In the rows, 128 means zero.
which system made each run
seq 1, pumob (10 x 18)
[[157  95 118 123  72 125 123 142 150 174  92 118 118 135 103 104 138 141]
 [137 118 118 130 203 119 132 103  96 129 118 121 166 121 114 128 161 146]
 [148 145 133 143 133 173 143 115 163  83 109 116 113 106 150 150  94 114]
 [102 159 121 119 110 112 147 172 116 164 139 168 145 104 140 118  95 141]
 [116  94 178 147 144 112 108 112 109 153 150 121  89 156 149 135 131 130]
 [143 124 117 132 110 125 142 142 159 121  73 110 121 168 108  97 153 106]
 [134 157  85 128 157 109 111 107  69 100 115 130 168  99 128 124 131 119]
 [149 133 138 112 121 147 125 111 155  76 164 155 107 130 166 150 107 143]
 [ 74 145 151 113  93 135 128 177 137 159 148 150 136 140  91 134 111 129]
 [130  75 153 121 119  97  98 107 107 171 139  83 122 123 125 117 152 104]]
seq 2, naz (10 x 18)
[[158 132 126 136 161 142 140 143 142 157 178 158 106 111 130 156 145 183]
 [118 129 133 150 123 151 154 143 148 161  95  75 116 130  81 153 101  93]
 [127  80 141 130 111 109 116 104 115 156  93 124 157  88 169  75 137 136]
 [151 162 124 178 191 133 139 136 118 126 138 161  87 138 145 137 153 161]
 [116 158 124 129 113 141 164 149 137 116  68 111 133 155 112 140  63  86]
 [ 85  99 167 114 100 125  95 109 114 119 135 161 165  95 179  91 118 143]
 [151 161 162 140 172 126  94 152 116 123 169 146  77 174 127 154 169 133]
 [109 126 101  93 116  96 168 124 127 110  99  85 151 181  93 129 102  67]
 [113 104  87 115  87 122  96  78 115  84 154 156 151  77 164  96 148 150]
 [187 174 121 118 144 153 114 175 142 137 173 161  88 146  97 178 140 170]]
seq 3, Seki (10 x 18)
[[134 138 147 127 151 158 160 169 183 147 131 122 132 128 103 136 150 136]
 [124 127 110 129 112 111 121 119  96 152 101  90 147  97 119 126 103  87]
 [133  92 130 147 137 118 146  97 131 135 144 153 104 121 173 113 134 167]
 [126 144 163 145 139 157 131 169 150 147  90 127 119 162  95 134 128 131]
 [121 122 129 106 122 103 113 103  95 104 102 108 164 115 152 112 103  85]
 [122 138 127 151 153 119 140 130 134 123 170 166  98 126 163 115 162 152]
 [145 151 142 122 124 137 124 164 130 141 113 110 108 178  85 160 105 111]
 [ 98 111  97 106  93 107 126  85 111  85 130 122 156 118 146 110 109 105]
 [132 150 129 154 138 150 105 142 134 131 167 174 100 110 132 134 163 174]
 [154 128 148  84 137 130 127 154 133 149 120  97 149 157  82 159 108 114]]
seq 4, Dap (10 x 18)
[[ 88 161 134 164 180 150 179 185 142 180 100 160 152 127  93 115 152 168]
 [132 115 181 139 112 149  81  90  84 116  64 108 136 123 156 146  46 106]
 [ 77  98 165 108 116 103 143 138 179 113 180 151 130 130 186  68 188 115]
 [120 197 121 156 176 102  97 164  55 133 116 136 113 177  80 147 151 107]
 [156 129  83  76  84 112 161  96 135  65  99 143 147 151 166 127  51 113]
 [ 69 154 113 149 110 173 114 142 151 117 196 188 134  78 107 135 164 185]
 [192 126 198  91 132 146  66 158 114 157 135  97 107 164  87 188 102 126]
 [ 92  68  96  82 114  94 176  81 162 105 145  62 163 127 116 108 148  70]
 [165 169  47 199 120 114 101 120  93 141 144 140  68  90 124 114 192 143]
 [212 127 124  93 162 137 185 156 146 167  76 152 151 150 132 150  69 186]]
seq 5, manuz (10 x 18)
[[177 118  90 156 107  99 144 138 138 163 101 132  78 146 135  88 169 138]
 [131 145 105 139 184 133 156 116  86 112  72 151 154 169 103 144  92 160]
 [128 126 171 115 121 174 100 117 142  96 110 150 170  77 173 123  94 147]
 [112 136 196 113 128 105  98 191 128 188 179 138 120 120 144 110 160 115]
 [ 98 106 135 152 127  94 151 106 113 142 114  62  87 172 117 137 105  58]
 [124 136  46 152  82 118 132  85 128  60  87 148 120 135 145  81 148 123]
 [175 180 108 108 162 141  88 139  84  95 153 198 131 150 118 165 126 191]
 [ 96 106 211  80 123 177 133 143 173 130 166 122 150 130 116 183  64 135]
 [ 71  92 142 128  79 117 110 139 157 181 167  75 138  64 108  89 191  80]
 [206 121  59 154 155  67 150 104 107 145 112  75  69 164 115 117 184  93]]
seq 6, Betu (10 x 18)
[[ 32 141 145 168 103 103 102 129  84 144 108 146 160  78 165  64 134  99]
 [198 120 176 102 137 101  76 120 101 120 179 149  65 180 180 160 118 141]
 [ 72 144 123 104 150 118 198 160 169 104 108 118 150 214  72 122 138  93]
 [108 142  94 133  62 122  58  81  81  72 118 108 143  64 150 105 116  74]
 [202 144 101  68 131 111 134 163 152 132 217 181 104 145 140 155 149 182]
 [ 40 147 146 144 155 185 165 145 163 128 132  90 156 126  43 176 111 103]
 [155  56 108 118  33 112  92  67 122 151 110  84 125  65 157 101 102 113]
 [176 122  80 142 212 106 162 120 123 146 181 161 105 149 115 141 207 202]
 [123 176 144 180 154 213 150 145 154 105  33  93 133 120  84 165  72  99]
 [124  92 131 111  49  90 106 134 106 191 100 166 165  65 198  54 105 159]]
seq 7, Zugo (10 x 18)
[[135 116 162 144 165 174  67 102 138  71 135 129 102 190  78 154 194 158]
 [186 152 101  76 132 118 115 149 120 111  84  71 157 158  66 145 135  74]
 [114 128  57  76 114  88 154  91 118  91 192 115 162  87 137 135 120  98]
 [159 141 102 159  92 146 133 137 166 147 193 142  50  94 138 160 131 151]
 [124  99 125 128  93 149 134 139 124 195  99 135 136 136  66 154  81 183]
 [109  76 150 143 167 164 121  69 129 123 104  93 178  75 123 126 143 140]
 [182 151 124 148 168 119 158 167 147 164  96 110 127  92 161  90 168 113]
 [ 81 152 109 137 133  91 192 140  98 144 109 163 144 139 164 114  61 124]
 [ 88 122 185 154 102 161  94 113 148  88 136 162 107 117 183 112 116 138]
 [146 150 182 123 148 125  75 186 108 162 113 146 123 171 104 120 172 140]]
seq 8, pumob (10 x 18)
[[139 139 122 112  82 139  73 112 106 111 169 165 134  74 160 138 104 152]
 [119 110 181  87 129 130 135 170 168 157 186 154 116 176 113 148 141 156]
 [ 86  99 141 140 116 126 128 125 132 165 106  53 133 131  73 126 144  72]
 [199 113  51 139 132 107 135  91 122 130 112 100 130  77 143  98 172 129]
 [147 171  91 144 192 168 163 113 128  80 138 175 128 136 119 181 101 186]
 [ 67 118 189 119  79 169 126 140 137 141 117 148 151 106 142 147  25 134]
 [116  93 199 126 114  88 113 179 137 224 150 135 122 113 166  65 185 127]
 [177 134 122 165 202 103 144 128 121 133  93  66  77 199  93 137 185  83]
 [138 157  19 138 112 124 166  67 106  40  51 115 158 117 132 117  83  92]
 [118 167 120 123 113 153  80 120  98  78 184 237 149  67 188 132 105 208]]
seq 9, Zugo (10 x 18)
[[123 124 139 160 137 119 120 149 113 170 108 147 108 155 118 106 157 151]
 [122 120 129 133 156 127 144  95 110  92  79 123 146 162 135 126 102 121]
 [129 158 132 112 122 138 117 142 152  82 128 141 146 112 151 106 149 108]
 [131 167 140 117 135 113 110 163  96 146 163 149 116 137 124 152 112 124]
 [104  83 152 112 105 117 126 104 137 133 149 105 112 162 117 141 114 115]
 [138 122  94 144 114 130 102 110 125 113 119 118 117 125 104 108 185 127]
 [177 146  83 117 154 119 150 119 113 118 119 137 131 138 121 152 110 146]
 [104 135 129 112 108 157 156 136 171 113 145 126 143 105 121 146  95 121]
 [125 128 150 142 104 140  83 143 113 172 144 125 125  78 122 129 134 136]
 [142  77 147 126 165 104 150 116 121 177 123 112 126 150 127 125 139 147]]
seq 10, Dap (10 x 18)
[[ 98 154 124 100 118 126 136 147 144 103 196 166 132 124 139 137 129 133]
 [125 150 130 115 108 139  99 148 118 133 157 124 107 156  71 174 114 124]
 [148  91  96  86  90 117 127  94 144 108 140 101 132 145 101 137 130 121]
 [150 133  81 143 139 138 125 114 140 128 152 120 118  97  99 134 183 148]
 [191 130 121 124 145 142 140 141 130 168 104 107 129 104 115 156 103 140]
 [103  80 144 139 129 141 161 103 149 155 123 102 142  88 139 123 106 130]
 [125 112 163 179 132 129 106 129 124 165 118 117  88 121 143 108 158 124]
 [142 117 141 121 162  96 153 134 115 140  77 123 144 166 146  97 129 118]
 [ 91 155 106 159 142 132 145 108 110  84 100 150 145 112 160 105 113 120]
 [128 163 161 128 110 139 103 169 126 130 138 180 116 127 159 123 112 148]]
seq 11, Seki (10 x 18)
[[137 166 121 139 183 135 157 144 135 103 105 136 146 121 141 121 144 122]
 [120 159 132 130 126 112 149 155 114 145 133 128 118 120 148 136  85  96]
 [ 89 107 137 129 108 101 127 119 112 140 153 142 110 151 140 123 117 132]
 [126 125 148 136 120 146  92 119 133 103 129 129 106 157 111 134 151 133]
 [155 141 105  99 124 123 114 128 130  96 120 126 149 133 119 122 144 117]
 [123 153  92 128 144 129 151 126 124 116 153 142 135 106 125 142 123 134]
 [126 127 139 123 108 140 130 146 139 158 147 128 115 116 118 151 102 133]
 [113  93 137 114 116 122 115 114 121 147 130 113 145 122 112 121 136 130]
 [149 114 128 145 145 143 117 106 136 121 119 116 120 113 130 124 157 136]
 [156 138 115 127 137 127 149 145 137 139  96 125 132 130 127 122 125 126]]
seq 12, naz (10 x 18)
[[136 103 119 118  83 143  78  68 123  63 109 105 133 118 139 122 121 103]
 [154 147 119  88 131 113 129 176 149 141 180 179 136 133 129 115 174 168]
 [111 140 113 131 152 144 136 113 109 127 151  83 129 128  66 194  94 100]
 [151  65 131 104  63 123 124 107 174 140 114 101 129 105 148  88 143 119]
 [131 155 100 157 173 117 126 149  93 169 161 160 125 102 112 128 176 170]
 [167 128 119 143 144 157 159 109 142 120  76  85 111 147 107 169  72 112]
 [ 83 109 145 129  90 131 144 145 160 148 107 148 163  83 163  69 136 134]
 [151 161 159 166 180 133  82 138  73 147 146 146  96 119 142 156 135 144]
 [125 112 142 116 136 110 186 134 162 119  88 102 112 202 128 129  96  91]
 [ 63 137 103 142  90 117 101 105  99  97 122 152 163  88 147  79 145 115]]
seq 13, zizo (10 x 18)
[[141 102 195 104 112 128 110 149 127 182 111 102 146 105 147 126  86 111]
 [ 75 107 162 168 141  98 153 141 126 179 131 113 108 125 156  94 145 101]
 [161 151 116 173 133 111 127 132 122 105  91 144  71 168 162 100 151 115]
 [130 172  99  99 137 110 141 138  95  83 105 189 159 166 146 121  91 148]
 [ 81 160 166 103 113 157  63 136  99  94 160 152 161 116 112 159 106 125]
 [118 104 182  78 111 119  99 161 159 157 178  86 124 151  95 134 168  89]
 [110 108  86 149 162  99 189 103 156 122 152  85  91 162 105 124 182  93]
 [181 149  29 150 115 141 147  84 145  56 106 151 102 123 137 125 144 154]
 [163 152  93  84 123 159 116 134 100 130 129 177 186  87 103 169  70 199]
 [ 88  80 215 110 118 171  83 119 123 180 151  90 163  77 104 172  82 130]]
seq 14, Betu (10 x 18)
[[106 163 101 110 112 105 138 146 124 124 209 143  99 143 118 161 116 111]
 [ 98 114 102 109  93 150 136  97 146  93 155 116 129 139  83 168  94 125]
 [141  95  88 113  85 142 109 101 151 127 144 115 138  95  96 122 164 146]
 [170 131 105 130 165 149 130 125 129 154 144 110 136  88  94 160 150 153]
 [133 117 126 152 142 157 177 126 156 159  97 108 134  89 128 134  97 134]
 [121 105 133 177 121 128 125 117 107 175 108 144 109 101 151 106 124 161]
 [156 115 165 147 172 134 117 125 110 144  96 143 113 165 136 134 125 163]
 [117 133 159 134 144 125 140 146 134 123  68 125 149 154 143  90 133 107]
 [126 150 141 126 123  91  97 137  86 120 127 144 130 125 173  97 132 101]
 [128 155 144 104 143 110 136 149 127 104 161 155 112 177 145 143 117 119]]
seq 15, manuz (10 x 18)
[[169 138 135  78 148 147 102 140 129 121 160 131 153 130  90 170 132 151]
 [101 102 150 111 143 146 170 130 182 142 166  96 144  99 121 144 130 115]
 [135 132  90 162 113 122 139 139 135 173 126  98 113  81 110 108 164 111]
 [183 118  85 134 155 102 165 116 107 149  89 131 121 152 131 124 116 153]
 [113 132 147 151 160 170 148 121 131 109  83 163 156 121 142 126 100 173]
 [133 140 188 110 117 139  78 167 113 162 123 139 160  85 150 114 118 125]
 [108  97 183 123 144  83 137 136 123 167 150  98 107 155 159 111 133  85]
 [ 93 143  96 181 109 118 138 107 121  93  88 109  90 157 127 104 136  81]
 [161 165  67 108 103 111  98 111  84  70 115 177 137 146 138 123 114 148]
 [119 128 169  99 150 160 110 124 135 101 185 174 130 153 130 178 104 180]]
seq 16, zizo (10 x 18)
[[ 87 138  91 126 169  72 118 100  47 118 124 145 191 105 145  87 156 120]
 [160 167 191 135 157 183 104 158 172  85 161 158  94 126 164 154 142 142]
 [110 141 114  83  81  99 162 170 130 156 112 102 142 172  78 143  68  78]
 [ 80  95 105 153 131  99  88  58  81 102 184 126 120 107 145 111 186 124]
 [195 144 141 123 142 175 141 171 206 117 126 153  96 161 112 134 173 171]
 [112 140  73 106 136 112 174 107  88 123  84  92 180 134  81 158  56  93]
 [112  99 137 133  97 140  71  82 125 109 184 141 134  42 181 105 157 147]
 [173 139 166 130 143 150 151 206 173 210 130 129  92 149  84 155 134 159]
 [ 98  83 107 146 140  91 166  56  87 116  72  72 136 154 134 126  75  80]
 [124 143 108 150  96 135  98 130 147 102 136 188 126  69 191  59 191 164]]

runs to name
seq 17 (2 x 18)
[[133 153  51 137  85 137 146 115 115 119 117 125 114 121  80 164  76 129]
 [151  80 112 100 117 140 120  92 134 131 149 160 156 106 127 129 136 206]]

manuz
seq 18 (2 x 18)
[[ 91  96 142 167 169 131 119  98 113 133 140 140 125 132 121 114 183 166]
 [183 148 137 129 141 161 134 146 168 102  68 112 127 143 126 121 138 114]]

zizo
seq 19 (2 x 18)
[[120 160 190 140 161 134 116 141 104 116 165 169  88 164 171 173  71 138]
 [ 70 118 159  99  45 122 104 148 141 118 107 132 127 190 103 108 106  92]]

zizo
seq 20 (2 x 18)
[[ 93 153 100 194 121 121 159 132 138 133 122 146 107  69 185  72 156 120]
 [206 177 124 144 133 122 104 161  90 144 100 167  81 154 147 149  90 156]]

zizo
seq 21 (2 x 18)
[[ 82 154  99 145  45 149 108 144 155  91  94 149 108 174  78 102 141 116]
 [154 131 122  62 110 121  48 118  75 118 153 140 191  97 109 140 132 144]]

Betu
seq 22 (2 x 18)
[[ 83  97 151 109 110 133 126 105 124 144 173 109 137 115 114 164  87 120]
 [125  87 140 149  95 133 110 125 161 160 135 101  96 122 109 104 184 123]]

zizo
seq 23 (2 x 18)
[[ 89  90 151 106 102 128 105 139 137 167 171 146 148 115 105 111 168 164]
 [165 122 146 138 179 126 105 104 108 113 126  86  99 169 107 163 144 108]]

Dap
seq 24 (2 x 18)
[[ 70 133 139 136  31 114 124 180 129 204 136 133 106 109 107 117  82 111]
 [130  49 111 133 119  75  92  59  73 149 122  98 116 160 120 108 160 130]]

manuz
seq 25 (2 x 18)
[[130 105 113  72  57 100 145 141 166 127 155 132 120 161 131 115 121 115]
 [ 94 125  99 128 119 128  91 106  90 136 175 141 143 106  82 145 155 158]]

naz
seq 26 (2 x 18)
[[145 115 130  64 102 144  77 135 151 110 168 103 146 145  56 151 174 121]
 [152  91  95  73 142 105 138 110 140 148 177  83 168  96  92 138 173 121]]

naz
seq 27 (2 x 18)
[[142 113 145  96  96 116 121 125 149 127 215 115  80 132 149 170 106 105]
 [110 105 101 136  70 127 111 137 136 174 147 117  98 145  60 131 159 142]]

Zugo
seq 28 (2 x 18)
[[ 67 140 121 178  82 150 135 127 124 129  62 120 126 121 109 107  96 104]
 [186 119 134 114 131  95  83 125  80 154 119 155 137 101 180  96 144 156]]

pumob
seq 29 (2 x 18)
[[116  99  90 138 149 135 155  79 145  99 152 110 115 149  97 149 153 139]
 [164 148  75 149  97 158 116 122 137 114  82 112 123 103  95 129 137 125]]

Betu
seq 30 (2 x 18)
[[149 128 134 122 104 108 103 160 109 173 122 151 112 148 119 116 135 152]
 [124 100 147 116 170 114 131 100 118 109 117 106 143 169 121 131 142 118]]

pumob
seq 31 (2 x 18)
[[ 84 148 135 125 166  97 132 144 116 138 180 120 168  67 161  92 186  92]
 [187 127 128 155 154 101 128 135 117 171 166  99  44 155 125 165 146 118]]

Seki
seq 32 (2 x 18)
[[104 125 150 115  73 171  69 137  96 160 100 122 157 115  52 171  67 149]
 [146  41 219  97 165 142 106 110 169 151 141 103 152 129 145 112 186 153]]

naz
seq 33 (2 x 18)
[[144 171 103 146 141 151  92 134 140  79 145 145 126  90 141 106 201 132]
 [161 166 122  83 130 131 124 152 112 119 157 132 126 154  98 193  69 124]]

pumob
seq 34 (2 x 18)
[[112 134 110  83 118 114 135 135 127 122 182 152 146 137 115 144 121 142]
 [119 109 135 142 124 156 114 107 143 133 164 103 105 110 101 163 135 133]]

manuz
seq 35 (2 x 18)
[[153 128  95 145  92 150 164 119 166 116 119 154  97 111 156 131  89 159]
 [ 89 139 159 137 147 136 124 155  94 169 126 174 152 132 119 135 104 178]]

pumob
seq 36 (2 x 18)
[[ 94  93 179 156 127 149 150 159 145 211  63 131 154 117 114  94 126 164]
 [101 114 160 173 195 122 126  92  83 122  68 122 167 106 174  88 141 122]]

Zugo
seq 37 (2 x 18)
[[156 129  43 145 109 122 155 110 136 154 174 139 124  34 145 116 153 164]
 [173 118 166 160 172 166 153 156 139 212 122 129  97 113 107 183  95 191]]

Dap
seq 38 (2 x 18)
[[135 129 172 150 138 144 106 145 143 151 173 152  92 101 164 133 149 153]
 [133 128 147 121 132 118 157 167 140 167 103 109 111 187  93 143 108 111]]

pumob
